500 stands for zero in the data rows.
Here are some points, one per row:
"371 431 373 326 430 473 502 472 519 699 597 573 512 448 462 396 564 630
 562 539 519 534 456 512 346 489 460 378 422 501 522 408 386 364 649 644
 640 575 412"
"469 563 448 385 359 476 510 512 516 563 523 410 467 431 425 498 384 503
 370 466 411 496 427 461 596 634 454 549 487 371 375 384 503 535 522 622
 483 400 403"
"393 782 422 550 239 688 499 694 348 330 529 491 266 680 418 423 464 446
 504 636 286 530 364 430 474 650 408 459 810 527 643 497 440 410 286 310
 568 541 413"
"361 405 528 449 410 335 736 531 527 530 373 473 494 310 476 507 556 581
 280 372 698 337 302 711 248 644 671 695 450 276 628 550 487 572 164 511
 528 430 694"
"438 509 500 188 433 289 432 535 472 322 316 584 393 775 753 490 557 367
 697 450 592 279 545 534 202 464 588 467 318 540 326 580 586 453 458 474
 848 575 533"
"407 193 326 506 428 315 658 526 423 408 508 765 641 371 299 561 543 340
 540 497 471 683 526 513 643 361 416 455 753 289 457 434 401 515 600 442
 592 798 693"
"289 438 312 428 291 488 495 445 230 475 542 600 582 610 521 380 373 534
 436 498 449 528 528 568 602 529 459 383 491 386 432 549 591 510 454 572
 708 604 645"
"388 410 352 333 371 356 443 322 418 528 381 320 346 433 543 749 529 609
 403 501 411 589 466 537 455 559 385 398 479 538 606 660 624 593 561 499
 527 538 458"
"430 439 460 444 424 434 396 415 443 370 466 351 364 349 405 532 638 631
 528 504 448 475 524 516 540 612 594 687 658 650 546 552 495 503 506 535
 395 505 466"
"472 589 552 487 319 406 486 462 526 421 293 341 379 424 449 301 349 488
 564 800 821 787 674 604 562 500 605 553 483 556 586 402 398 480 528 496
 479 374 467"
"395 345 392 447 460 429 317 293 330 504 618 549 544 497 442 447 390 478
 366 558 437 464 620 331 501 492 632 753 646 545 669 591 649 492 543 601
 413 535 520"
"496 418 402 457 384 428 251 340 431 496 471 735 662 520 276 357 466 509
 528 374 588 376 452 393 551 605 613 651 638 749 624 604 545 546 580 482
 585 377 472"
"511 454 553 537 428 448 358 477 523 318 374 513 325 259 361 344 458 633
 760 687 528 593 544 790 642 620 652 547 563 623 464 477 416 526 467 448
 503 374 537"
"607 236 636 473 462 290 401 520 465 468 493 532 606 424 521 711 627 573
 512 516 473 409 383 567 655 654 386 346 531 509 345 707 253 625 441 468
 492 418 548"
"507 593 413 359 446 473 515 647 636 671 571 549 498 458 377 439 455 535
 416 442 415 416 501 386 530 469 457 398 412 361 412 546 568 504 494 411
 350 534 437"
"519 407 431 533 401 583 344 605 361 467 621 464 572 537 621 823 448 385
 567 367 470 387 486 503 215 399 443 512 554 729 537 456 403 361 491 513
 411 375 555"
"525 434 463 459 576 634 611 579 433 459 501 388 439 484 453 421 453 476
 436 478 446 488 454 445 528 400 411 538 500 454 402 462 337 430 410 591
 473 513 391"
"442 464 610 458 407 510 505 498 518 543 588 520 552 517 539 446 360 405
 430 507 748 724 689 551 547 469 562 546 462 602 427 451 497 314 578 473
 459 437 503"
"457 613 491 450 599 415 644 415 612 393 562 453 935 336 662 525 448 618
 305 504 363 538 542 322 302 576 660 196 674 777 465 443 394 563 487 453
 404 315 664"
"143 474 578 642 720 307 321 369 778 532 594 205 591 616 520 327 462 332
 486 715 524 183 272 754 515 488 163 464 614 500 376 410 488 487 540 401
 565 617 475"
"618 548 473 315 529 454 630 334 508 161 710 699 332 374 635 442 424 291
 736 390 533 433 226 511 619 463 393 448 567 481 370 614 633 433 610 636
 215 308 637"
"436 510 436 616 480 504 417 444 508 607 518 501 417 498 519 445 368 626
 371 404 388 538 383 496 592 420 397 478 301 473 444 587 570 495 473 516
 430 423 484"
"369 472 490 602 360 766 821 209 540 360 384 593 513 552 203 571 616 334
 354 593 654 540 535 478 168 638 312 485 425 664 227 405 685 730 469 476
 304 628 313"
"492 439 501 239 553 612 637 542 596 574 224 510 496 410 451 397 549 382
 564 625 396 447 360 307 648 382 528 458 380 588 598 304 366 630 348 503
 668 449 413"
"487 470 497 467 598 710 457 489 311 437 509 482 457 423 480 362 482 507
 427 438 452 483 460 589 388 465 486 457 373 464 450 524 449 343 543 472
 438 486 545"
"718 411 444 771 522 438 286 623 387 388 356 405 712 533 203 504 398 513
 412 440 525 416 371 436 536 476 278 649 375 495 389 533 416 400 456 354
 674 334 440"
"469 884 388 696 597 378 541 268 583 338 443 552 484 221 522 463 606 348
 549 309 344 572 612 534 450 398 398 428 429 474 433 590 515 355 410 463
 526 462 341"
"322 437 774 606 701 314 505 274 269 681 583 421 144 651 480 311 391 589
 408 469 364 558 569 273 467 547 648 446 533 473 280 347 517 544 477 484
 509 264 639"
"466 397 742 745 294 563 657 378 529 182 633 295 626 448 514 609 408 568
 430 610 442 248 307 437 636 318 912 181 381 350 692 416 634 291 575 368
 632 514 311"
"485 433 687 533 411 428 513 622 599 544 586 387 444 467 467 491 463 399
 530 244 457 502 570 479 512 623 256 454 371 310 703 403 471 524 316 743
 319 425 527"
"462 417 431 788 545 359 545 330 495 635 169 629 435 702 554 569 508 215
 518 352 437 552 481 291 576 562 536 280 380 392 684 560 362 505 694 320
 393 488 486"
"625 460 547 457 319 406 545 675 473 478 423 371 418 414 460 472 473 322
 522 487 422 506 459 439 398 390 550 524 415 469 392 446 433 391 474 469
 381 584 467"
"579 546 443 415 571 619 483 471 372 436 439 425 473 462 401 476 408 523
 376 432 433 497 496 450 443 451 420 458 489 434 449 481 414 412 356 444
 520 429 525"
"537 513 435 411 651 591 513 517 378 421 456 375 418 529 495 375 429 452
 474 430 437 522 498 411 455 387 502 508 475 471 373 545 343 399 459 458
 433 544 470"
"785 558 728 378 381 618 394 363 625 591 416 399 506 492 424 478 586 444
 427 654 273 514 586 424 523 431 445 528 430 473 385 538 631 331 488 353
 484 792 999"
"833 745 467 602 628 432 565 463 111 600 456 366 562 511 555 294 715 438
 390 423 821 482 332 571 523 610 363 337 656 547 826 289 635 387 552 557
 573 642 705"
"514 437 413 422 412 504 584 673 645 658 664 628 467 470 442 429 473 497
 471 521 527 574 540 653 574 621 552 402 418 391 433 529 590 558 722 478
 470 504 443"
"438 597 528 395 498 466 527 426 431 500 406 447 616 640 534 724 740 612
 698 518 402 312 484 364 552 760 685 617 551 365 403 479 460 463 540 478
 408 550 449"
"534 406 563 520 514 487 448 383 406 425 557 428 639 620 665 613 541 439
 467 560 566 833 770 709 444 364 346 472 352 464 519 599 455 512 464 390
 535 480 449"
"524 528 299 644 568 395 628 586 449 669 250 466 462 225 749 651 451 583
 425 537 420 485 577 518 496 627 631 859 503 484 359 420 573 187 606 423
 455 576 404"
"360 429 528 442 640 585 592 688 471 481 427 501 404 466 482 423 436 517
 434 475 540 422 499 448 471 440 467 464 534 540 520 588 430 470 519 440
 386 502 507"
"475 437 565 587 639 597 417 547 442 461 390 631 362 336 581 520 330 496
 450 503 449 460 528 535 435 396 437 490 440 488 568 506 505 607 374 415
 494 446 522"
"519 448 541 398 526 532 553 556 496 432 495 518 640 764 623 447 402 319
 411 376 594 479 508 413 588 583 676 623 631 536 394 546 326 507 446 470
 434 479 492"
"715 276 152 540 528 482 311 594 516 436 640 271 568 495 601 425 475 609
 743 686 705 611 573 204 466 801 523 326 333 491 343 347 701 664 339 414
 406 657 421"
"649 411 761 536 345 472 602 434 551 820 416 559 637 510 705 418 396 520
 615 342 418 621 478 587 612 512 453 500 860 786 461 651 651 336 105 601
 513 727 202"
"314 483 271 523 644 509 566 697 538 723 496 272 530 581 324 662 510 276
 688 520 408 414 549 664 644 322 685 431 595 809 644 387 635 540 490 659
 311 397 674"
"413 593 549 299 420 440 436 579 716 489 636 530 524 568 440 615 596 526
 451 664 510 526 614 430 367 573 336 616 597 504 763 654 333 256 656 389
 583 429 447"
"380 666 535 540 645 476 344 636 559 566 682 480 587 541 337 487 747 278
 460 451 594 779 309 477 508 446 851 683 521 331 514 758 753 631 295 378
 457 500 485"
"637 558 619 548 585 586 498 540 522 536 446 541 558 470 565 439 466 507
 443 656 436 457 494 594 439 544 493 510 516 507 568 719 732 726 613 442
 425 440 500"
"528 583 720 399 433 425 784 610 311 576 745 339 553 387 602 372 437 572
 675 295 441 420 513 409 638 460 300 804 422 687 653 499 601 850 768 032
 602 520 404"
"635 639 563 512 424 441 471 568 543 525 412 523 495 477 472 536 415 495
 508 589 432 479 506 467 461 546 498 451 531 473 485 533 557 582 614 746
 663 566 601"
"448 447 649 485 436 470 454 377 416 481 543 506 546 531 523 566 674 527
 730 487 520 569 612 488 450 606 412 530 407 354 736 364 451 493 435 599
 367 469 476"
"548 514 338 471 393 429 477 305 735 420 603 602 596 686 697 490 422 420
 294 585 429 526 309 446 658 517 440 851 436 546 574 304 392 430 503 643
 416 406 501"
"556 451 637 257 579 500 190 544 462 331 323 606 319 598 564 740 726 718
 236 409 703 394 574 549 774 296 446 430 603 524 460 204 743 474 567 454
 323 558 295"
"542 568 431 477 575 626 512 487 584 501 518 593 527 659 521 593 422 515
 516 329 471 514 696 815 806 913 640 437 393 492 480 465 476 454 435 409
 610 408 523"
"570 516 533 582 637 625 512 525 643 453 458 595 445 542 501 513 422 536
 463 539 525 472 555 479 456 532 537 565 579 637 761 746 646 576 506 454
 438 455 518"
"669 667 433 594 483 432 650 313 646 467 660 433 368 642 256 669 281 727
 599 170 515 470 511 624 380 290 618 655 499 583 485 289 359 716 563 484
 697 801 685"
"693 375 589 613 626 512 524 511 514 389 722 437 341 562 449 513 595 482
 493 542 385 468 602 493 377 624 596 553 497 481 637 688 455 493 572 791
 605 688 353"
"507 443 412 615 666 560 652 558 562 380 421 497 427 556 541 516 459 451
 414 596 523 502 529 451 612 459 506 614 727 505 529 633 481 662 612 604
 564 608 499"
"524 503 602 621 590 590 423 451 553 434 381 581 455 503 514 448 438 553
 513 530 437 482 558 480 480 511 504 513 537 526 572 528 504 549 478 678
 698 687 656"
"357 715 579 577 592 439 383 678 536 350 564 536 438 309 605 543 469 490
 354 455 695 546 389 297 655 571 500 437 181 721 531 573 317 561 469 722
 563 923 638"
"278 675 698 582 539 722 246 511 365 631 516 506 578 301 453 637 409 440
 611 398 599 595 364 450 440 594 529 489 589 467 310 509 515 523 795 663
 668 619 486"
"576 494 452 342 606 687 681 439 449 587 460 306 607 519 390 584 519 386
 443 521 559 455 507 466 630 395 478 561 303 525 489 677 688 482 592 802
 814 301 436"
"483 492 441 453 512 495 547 474 397 369 425 271 452 523 516 557 637 449
 525 493 482 644 632 843 672 637 601 518 507 502 436 513 381 505 551 428
 410 489 514"
"419 379 349 472 481 546 574 606 623 597 524 561 335 488 517 499 409 553
 452 508 536 418 502 482 454 453 426 359 458 691 741 809 719 549 500 425
 455 499 535"
"576 534 621 560 560 540 539 609 423 539 459 595 463 432 534 520 419 418
 545 692 385 397 546 561 450 486 469 481 464 398 435 418 527 697 690 747
 565 522 474"
"406 314 449 650 372 627 444 729 789 329 384 344 521 498 714 230 884 579
 416 114 330 655 598 417 377 379 479 482 672 435 486 341 687 625 715 638
 730 321 558"
"739 670 616 534 554 499 518 535 527 523 397 543 562 555 476 495 393 504
 482 572 484 504 449 540 416 522 487 440 585 321 463 529 529 741 753 706
 465 380 368"
"371 620 444 667 382 611 581 531 421 559 461 580 634 840 815 612 701 983
 728 657 505 666 218 555 565 365 420 585 352 504 423 603 460 524 516 577
 338 478 636"
These points spread out most along one direction. Take the direction at right angles to it along which they spread out most. Go by this last direction. How far along it is each point below, from 0 to 99? The average is 50, and the first point in the table lies past the average. One standard deviation of the points above along it is 16.
"621 563 555 679 567 164 688 670 463 615 728 764 300 590 367 683 828 550
 385 700 540 620 451 434 483 420 475 431 477 751 316 417 481 411 426 476
 668 263 482" 51
"458 472 621 594 666 775 590 553 467 485 427 516 505 468 489 630 607 600
 646 561 528 431 521 396 442 475 442 547 520 450 519 431 359 478 386 414
 441 453 508" 57
"558 383 411 493 837 464 645 462 718 534 499 532 436 459 503 472 422 662
 755 554 712 500 396 428 373 534 382 548 648 303 483 456 626 215 469 398
 535 492 514" 53
"434 538 571 538 578 646 561 629 661 562 629 673 602 502 449 467 493 510
 439 403 560 417 707 552 638 581 491 485 445 464 422 404 470 397 410 442
 453 522 503" 51
"498 569 494 510 511 580 558 667 564 553 654 580 566 628 492 505 425 551
 407 497 448 459 660 587 547 618 507 436 548 397 443 426 470 414 433 430
 493 485 491" 51
"410 440 582 617 341 604 520 530 566 573 503 630 560 490 436 532 498 519
 779 562 715 488 599 366 514 425 429 496 417 458 490 464 520 373 469 473
 508 331 627" 53
"481 519 522 256 637 488 415 450 575 516 566 461 577 512 524 776 308 552
 609 548 555 896 348 471 410 333 513 403 590 307 585 392 511 547 394 416
 557 469 428" 54
"433 626 418 447 582 313 517 440 337 451 525 577 766 543 447 334 614 723
 591 659 541 362 869 561 549 231 471 470 428 418 529 568 439 534 385 622
 404 550 382" 54
"630 579 323 570 243 692 398 308 607 817 634 397 289 373 730 548 662 447
 423 565 840 277 663 427 548 313 590 414 701 329 396 611 186 659 449 415
 545 420 495" 53
"588 281 524 412 573 695 450 423 547 681 628 632 548 487 480 258 673 528
 450 484 350 565 261 687 379 512 703 481 337 635 549 446 261 404 599 430
 428 586 378" 50
"518 535 415 482 518 507 312 459 419 550 651 803 554 423 745 559 514 262
 501 638 324 383 520 601 440 500 525 608 438 434 566 185 577 642 333 386
 574 476 467" 53
"585 569 517 549 348 331 383 665 490 584 421 550 593 643 431 365 292 508
 439 422 539 387 457 595 248 335 547 443 484 445 483 501 471 515 562 486
 207 532 408" 52
"589 627 444 447 471 464 361 381 549 516 426 433 439 423 316 450 618 581
 645 401 348 442 452 433 488 400 461 398 448 499 507 550 468 516 422 474
 401 433 412" 57
